Each row is where one point has got to under a steady rotation. How many steps took it there?
The counts run from 0 to 288.
[117 134 112 145  89 100 144 111 104 151 154 100  82 137  88 161 142 145
 108 180 136 127 107 130 140 120 146 129 122 134 137 157 151  99 140 155
  83 144 106 119  58 127 107 190 110 120  66  74 121  73 125 116 153 187
  96 109 136 167 154 116 119 125 116 110  94  94 128 133 122 170 149 163
 161 146  83 141 137 123 148 122 129 130 147 115 120 106 167 134]	256
[132 137 109 123  85  97 135 156  85 161 146 109 146 167 146 127 161 125
 101 180 136 154 102  81 137 133 151 147  97 126 188 149 148 137 138 196
  95 160 132 126  84 120 146 129 157 107  77  95 136  81 112 136 112 169
  67 123  96 149 118 113 121 145 140  92  87 132 121 120 123 139 144 170
 150 138 133 181 119 144 143 138 133 150 115 126 105 108 139 150]	201
[136 133 115 129  76  94  85 134 103 142 116  84  95 159 123  93 121 162
  87 179 165 122 120 111 124 126 141 120 111 113 163 148 130  87 157 160
 102 157 127 123  74  98 108 147 123 136  68  86 104  58 117 117 133 154
 107 124 115 158 140 117 128 139 111 112  84 124 132  94 126 167 124 148
 133 150 103 129 142 137  82 142 133 156 135 121 113 157 165 148]	212
[120 158 119 129  91  67 133 160  91 141 131 102 103 161 110 146 157 108
 115 174 171 122 122 139 120 135 102 122  95 138 141 135 137 146 132 184
 106 144 152 111  81  59 128 153 106 115  76  83 114 122 130 131 146 149
  74 146 144 138 142 123 148 114 129 112 119 127 124  80 130 148 119 153
 166 149  94 151 146 134 118 119  99 178  90 120 138 128 165 106]	1
[161 132 131 161 103  93 133 125  53 140 116 108 163 142  93 114 165 153
 122 174 134 131  92  64 109 145 151 139 126  91 157 110 135 134 152 164
 103 181 122 116  96 115  99 157 114 107  94 104 113 103  98 101 149 162
  73 108 129 133 121 141 152 128 121 122 114  95 142 120 166 172 130 165
 137 143 118 143 151 119 137 142  86 140 112 124 110  99 153 140]	204
[162 128 117 164  92 113 115 161 111 158 143  88 115 141 119 170 150 149
 102 174 166 171 114  97  99 146 157 146 129 131 175 169 150 163 125 156
  99 173 122 138  69 116 134 151 137 122  72  81 118  90 140 108 130 167
  72 129 104 141 133 123 129 138 115 110  91 114 123 115 140 139 168 154
 154 163 114 171  89 149 131 126 113 142 148 121 115 124 164 127]	74
[167 155 139 154 113 105 150 129 103 156 156 139 128 148 123 133 155 134
 125 188 138 125  49 117 147 173 146 125  84 140 146 114 120 126 131 179
 108 152 121  86  90  84 120 171 129 122 103 119  70 137 132  97 135 148
  83  96 136 118 149 124 123 141 138  97  86  92 148 122 144 162 128 160
 164 183 107 130 137 132 140 116  96 150 127 128 120 110 177 150]	246
[149 182 116 149  88 114 132 129  91 176 167 119 164 156 116 134 156 126
 108 174 145 136  90  96 157 134 150 143 104 135 131 128 118  92 128 138
 117 177 101 114  65  85 132 170 133 132 100  96 118 129 114  96 116 159
  78  91 123 117 131 116 137 111 142  93 132  79 160 134 148 146 109 159
 142 142 135 130 146 102 157 124 108 153 118 144  67 103 161 128]	265
[145 153 108 120  75 100 114 135 116 129 128  93 109 180 114 110 141 130
  80 180 145 121 115 109 151 110 135 135  89 120 171 142 154  77 152 157
  94 146 123 118  79  79 111 158 141 120  66  94 117  65 112 117 128 155
  99 101 110 148 131 117 133 146 113 125  93 122 130 118 105 185 115 166
 134 134  95 145 140 127 100 155 130 140 109 125 107 145 150 140]	213
[148 160 131 131  73 101 140 140 109 144 138 129 134 187 142 107 155 130
 103 180 121 134  78  97 145 155 138 136  65 121 159 106 128 103 145 189
 121 156 130 105 100  77  99 154 137 105  93 116  81 110 105 104 128 128
  84 106  99 123 131 118 130 156 151  99  71  95 129 110 129 151 114 147
 142 134 129 158 126 139 121 123 103 146 100 134 106 120 154 145]	120
[140 125 117 139  83 106  97 111  90 125 114 100  97 173 105 138 131 158
  96 170 185 153 106 110 113 140 116 128 148 101 160 163 126 103 153 139
 113 168 151 139  87  76 145 137 109 149  80  82 131 105 122 103 168 162
 112 128 139 128 126 126 131 131 126 103 102 111 150 105 139 157 162 138
 156 118  90 142 146 123  96 107  88 136 116 126 123 159 166 135]	23
[141 176 145 167  59 114 129 125  83 136 161 116 144 177 121 129 156 117
 109 172 140 161  70  96 155 117 129 146 138  97 161 139 131 129 129 161
 132 166 149  93  80  63 157 146 130 106  98  96 136 136 147  88 130 123
  72 101 117 123 128 126 136 126 157 106  97 131 145 125 135 133 102 129
 163 130 119 167 130 135 135 165  85 140 101 121 142 134 169 145]	33
[146 189 124 134 106  96 122 124 104 156 145  97 114 155  99 147 124 127
 141 193 182 138  65 121 158 122 145 139 111 136 155 121 106  92 111 153
  91 143 118  98  67  80 128 165 124 142  96  96 101 127 113  82 120 141
  94 101 126 135 165 132 125 140 127  94 119  84 144 116 134 177 124 174
 160 154  83 147 163  86 149 131 123 147 139 132 103 149 167 133]	152
[138 146 137 158  75 151 125 115  61 157 121 111 138 163  90 130 140 156
 108 165 167 167  89 108 148 154 126 142 125 100 114 154 110 110 138 167
 110 151 161 123  97 118 139 130 109 136  83 108 115 115 139  92 136 183
  68 109 118 158 139 129 109 113 151  78  96 108 118 127 145 127 166 166
 179 119 137 110 121 126 129 124 116 145 141 102 120 124 179 158]	242
[152 164 142 170  90  95 127 144 121 152 137  93 127 152  99 168 148 122
 133 183 173 160  86 124 147 142 117 147 107 133 158 156 140 153 115 171
  87 148 149  89  81  87 157 173 111 119 107 105 100 131 155  87 129 134
  84 118 110 135 137 136 139 129 136 100  92  98 131 110 145 142 156 166
 188 144 125 178  93  82 166 144 107 161 116 118 124 129 161 116]	259
[137 157 126 151 109 130 156 150  78 170 173 153 140 153 121 133 135 127
 113 152 171 148  74 113 160 158 159 149  96 154 133 152 104 119 118 196
  88 145 120 117  86  95 141 143 123 128  83  78 121 102 122  93 115 181
  63 100 132 133 134 138 117 130 147  90 104 113 122 111 128 137 154 165
 156 174 129 125 152 157 131 102 101 139 136 108 126  99 187 120]	57
[158 155 120 151 120 124 162 137 119 171 153 144 122 170 134 151 148 140
  95 180 116 150  54 109 167 142 167 146  92 145 167 108 125 102 127 188
 107 160 122 104  89  91 127 180 137 135  85 119  86 113 120  98 132 137
  76  94 115 126 151 129 116 134 131  83  79  84 142 108 117 164 146 141
 148 166 110 137 136 139 130 110 106 116 130 110 109 109 172 159]	245
[154 135  92 133 111  81 128 129 133 173 148 130 121 145 122 144 160 129
  71 190 146 125 112  92 128 132 168 148 125 167 163 136 130 114 155 160
 114 172 122 124  75  90 140 184 126 120  86  66 104 100 125 103 116 165
  84 108 136 117 139  99 136 115 101 100 114  74 143 102 149 164 149 138
  98 169 117 132 151 142 138  91 123 142 107 140  95  94 143 116]	81
[148 136 132 162 117 110 145 106  94 151 145 132  77 130 118 140 163 142
  97 166 122 127  85  81 127 144 167 115 122 109 161 138 142 121 141 157
  95 157 120 109  76  96 109 182 109 110  87  75 117  80 158 108 123 163
 103 103 119 134 146 136 129 141 109 129  85 106 135 114 136 154 152 126
 142 193  90 143 115 138 113 134 120 128 153 128 120 117 191 164]	143
[154 126 102 159 104 113 130 131 112 171 135 125 138 139  98 140 159 144
  87 171 133 138 117  81 120 130 158 137 144 152 139 141 126  95 167 137
 111 165 105 131  81 107 126 177 126 123  84  80 113  83 102  98 144 190
  91  87 132 132 126 100 139 120 115  90 119  58 148 120 164 152 150 148
  99 145 132 127 162 119 131 101 108 132 122 150  90 111 136 113]	80
[155 148 135 151  93 121 124 119 135 165 154 105  95 170 107 152 139 157
 114 191 141 144  66 106 155 114 171 125 126 132 151 162 142 116 123 140
  82 150 111 116  79 109 115 177 117 133  90  92 128  83 116  85 154 163
 111  92 113 160 148 133 101 146 117  94  86  95 133 141 126 172 154 172
 154 130  86 134 117 155 134 127 121 126 150 120 121 134 169 155]	49
[142 156 132 149  87 109 141 106 129 170 164 112  82 170 125 159 148 124
 115 196 131 139  72 120 154 125 162 133 113 131 168 148 155 127 107 152
  92 149 102  97  88  94 130 183 127 118  88  88 122  88 115  95 130 128
  98 103 114 148 132 133 110 150 138 122  86  87 143 130 131 168 135 168
 149 134  89 155 102 132 163 122 129 107 135 115 112 116 140 145]	50
[147 137 128 160  94 127 124 147 133 175 140 101 146 160 145 118 134 158
  92 167 169 175 104 132 127 164 172 154 118 141 146 145 102 102 129 172
 120 187 113 135  79  86 145 158 135 134  89  88 115  83 108 103 129 165
  63 116 122 132 124 129 105 130 155 109  98  97 150 118 129 138 140 169
 153 157 144 142 133 142 119 105 113 136 167 121  97 116 166 133]	263
[116 143 115 141  71 120 126 114 136 139 142 127  99 185 138 114 143 124
  81 197 141 146  80 128 146 135 128 116  94 133 159 142 127  71 152 171
 132 140 143 106  65  68 125 161 123 123  78  79 121  88 136  96 138 153
 103 115 138 127 122 115 107 122 144  86  60 116 123  99 117 143 151 151
 148 125 119 149 143 147 113 116 110 155 113 119 153 117 162 139]	232
[131 156 131 140  66  87 120  93 111 148 128  93 117 157 114 119 150 120
 112 193 134 127  98 108 163 135 130 146  87 116 154 116 139 114 140 182
  92 155 160  97  73  79 132 169 100  76 113  90 107 109 108 103 105 129
  92 133 124 140 126 140 131 132 106 112  96 115 126 111 127 160 108 152
 129 134 110 158 139 115 157 182 150 161  84 118 142 111 147 154]	215
[120 169 106 113  85 102 110 112 109 136 127  96 115 176 122 114 124 128
 108 186 169 115  89 120 155 143 131 126  87 131 170 126 113  72 135 172
 114 143 148 109  76  68 137 146 132 128  92 107  84 103 104 114 107 125
  85 144 121 137 154 152 106 134 136 100  98 127 129 101 110 147 117 168
 170 135 108 147 156 114 122 115 136 166 118 113 100 130 167 158]	26
[144 163 132 122  97  66 102 122 101 164 140 103 140 138 109 153 135 116
 126 196 180 144  90 117 145 116 129 141 156 140 153 133 116 148 121 166
  91 146 125 106  73  89 159 152 104 119 111  71 128 149 106  94 113 149
  87 116 153 133 146 106 133 120 141 103 115 101 145 113 149 161 128 182
 157 144 101 168 164 100 172 125 125 153  98 143 115 118 115 124]	278
[153 160 119 147  89 125 126 159 123 172 179 115 152 169 128 119 151 137
 119 169 167 157 106 103 155 141 161 143  84 149 142 155 120  84 117 150
 111 177  83 118  71  86 136 147 143 133  95  99 117 108 104 102 127 172
  66 107 107 123 127 126 119 120 149 107 117  81 156 119 117 145 120 169
 157 147 133 135 130 124 126 116 108 146 129 135 100 118 174 124]	264
[140 168 135 150  80  73  92 153  73 133 144 103 117 138 117 119 141 135
 113 194 163 116 115 119 103 116  99 138 147 128 170 142 144 144 147 168
 101 161 128  95  69  86 139 152 119 143  88  84 119 144 154 120 148 146
  89  97 119 135 150 104 155 129 115 107 118 119 130  95 175 142 107 142
 144 153  93 156 140 112 135 141 116 145 129 151  96 140 158  96]	84
[149 130 113 138  86 101 123 158 122 139 133 114 130 171 118 131 157 118
  80 205 144 130 114 123 125 150 115 158  71 158 187 125 139 134 154 196
 116 155 138 114  78 100 121 170 143 132  83 111  91 120 114 139 142 147
  84 129 138 114 136 119 135 118 144 100 100 119 140  90 149 153 149 144
 157 131 106 170 131 115 150 112 121 148  93 126 123 102 160  78]	189
[117 184 129 140  74 114 118 124  67 164 158 140 151 161 134 120 139 132
 115 163 144 136  63  85 160 134 125 123 112 113 122 133 120 100 138 166
 102 148 125  98  91  86 144 150 129 117  89 101 116 127 131  91 115 166
  99  85  90 140 142 103 125 129 144  76 111  99 130 119 152 136 115 154
 159 146 146 135 156 115 126 132 110 168 121 139  85 129 174 152]	140
[168 153 138 156  87 113 131 105 123 165 154 116 106 159 120 145 159 124
  93 162 141 144  88  87 148 139 159 143 116 125 160 164 130 123 143 170
  97 156 160 108  91  66 155 151 115  96  83  81 117  98 141 105 114 137
  80 131 138 140 128 150 115 136 115 140  80 149 139 115 110 156 127 165
 154 165 116 132 100 167 132 133 121 159 125 107 142 126 165 175]	31
[172 160 124 169  67 135 101 122 155 175 146  97 111 145  94 155 161 139
 109 172 157 151 131 101 136 129 128 138 122 130 138 179 127 122 131 140
 104 167 138 116  91  83 139 170 123 115  78  92 104  92 178 106 123 164
  70 114 113 143 156 127 110 122 125 120  72 117 144 119 117 152 139 171
 144 157 121 149  79 125 119 130 113 141 159 120 108 131 165 152]	156
[143 166 119 141  79 114 111  76 116 165 122  92 118 128  95 155 144 154
 119 199 145 130  99 118 128 126 130 129 159 103 138 119 123 124 137 157
 108 161 137  89  60  97 136 189 103 130 102  93  92 113 150 100 127 140
  82 101 132 145 170 128 111 103 128 118  82  97 134 117 160 153 113 155
 154 152 103 143 122  83 151 134 141 128 159 133  81 113 138 169]	154
[167 123 121 153  88 123 129 129  83 160 133 121 118 184 126 104 146 159
  90 170 131 132  88  96 120 161 140 129 112 113 172 150 127 114 163 178
 120 169 126 126  97 107 125 141 147 138  71 114 123  85 121 130 148 165
  71 108 118 142 128 118 116 133 145  86  73 113 133 115 136 167 144 159
 138 128  93 111 122 165 118 103  98 132 127 116  91 120 175 184]	118
[121 146 125 177  78 110 136 122  93 114 133 116 135 156 108 135 159 103
 110 185 152 163  96 118 123 144 119 141 105 117 157 130 143 121 132 176
 106 146 145  92  71  76 143 182  98 102 100  81 117 128 159  91 129 133
  91 119 138  99 137 146 159 113 150 125  84 119 132  99 142 123 130 134
 158 163 119 189 125  89 133 161  99 150 105 114 152 108 171  85]	146
[134 167 147 174  65 104 139 104 116 165 152 106 131 168 117 145 159 125
 151 191 151 150  92 115 139 146 125 124 111 106 142 139 120 153 117 179
 109 163 137  89  96  86 133 166  94  93 120  89  99 122 145  99 118 140
  84 130 108 131 146 160 115 119 151 127  90 112 128 112 163 131 103 178
 184 157 109 160 103 120 150 119 128 144 122 112 120 113 159 132]	52
[133 138 123 159  98 105 136 114  85 156 137 121 106 140 118 126 159 159
 110 175 125 145  77  79 125 147 156 126 141 108 144 112 138 116 142 164
 106 160 141 100  85 111 106 188 101 108  81  74 104 102 126  88 130 156
 112  92  94 132 164 115 123 134 103  96  92  90 102 103 157 141 148 124
 130 183 121 141 147 134 111 134 122 125 146 127  94 121 184 162]	142
[130 180 134 125  64  58 118 134 106 161 167 104 130 165 124 135 149 117
 122 179 151 121 111 114 138 128 126 128 123 117 134 152 141 142 143 156
 101 166 135 112  69  69 138 155 120 111  97  87 134 131 101 125 129 135
  63 145 135 158 128 114 136 109 130 127 140 100 156 105 154 155  80 168
 160 138 102 141 131 133 162 143 115 159  91 119 100 117 136 143]	196
[145 157 165 186  57 119 129 112  89 169 147 115 150 155  90 143 157 145
 135 172 164 166  98 103 125 136 105 125 126 105 118 162 124 146 121 162
 115 176 130  96  99  93 125 149 110 111  95  90 113 120 152  90 138 167
  84 108 102 127 148 159 135 114 136 128  98 110 132 119 182 127 129 176
 172 133 129 159  88 111 133 130 113 150 150 116 104 116 168 128]	53
[126 117 137 172  61  87 113 131  99 145 126 107 112 152 101 116 152 135
 114 194 149 137 115 101  95 137 108 103 146 108 150 136 133 136 177 157
 134 161 165 105  75  66 110 160  84 114 103  82 118 115 138 110 157 153
  84 125 153 141 135 110 146 114 114  90  92 120 128  96 171 155 141 127
 134 126 100 124 136 152 108 115  87 161  94 111 145 129 149 123]	104
[161 150 107 140 101 122 143 102  94 160 120 148 108 151  79 132 172 141
  96 156 135 118 103  66 145 137 141 144 108 127 154 127 128 107 158 152
  94 170 136 114 111  96 124 160 113 103  60 102  88  64 140 100 122 165
  85  97 128 127 138 147 107 137 109 121  85 112 115 106 122 183 150 154
 123 180 112 136 118 130 107 102 111 133 129 110 108 115 156 182]	225
[147 146 139 158  92 122 138  87  62 143 109 143  98 153  77 130 153 144
 106 191 145 125  99 116 124 134 110 140 161 101 154 142 130 134 141 169
 100 167 139 100 107  86 135 172  83 142  59  90 118 105 148 100 138 160
  93  78 150 126 159 141 148 119 144 138  79 106 134 116 172 175 125 164
 138 174  80 158 149 127 134 122 120 108 133 122 122 125 150 121]	41
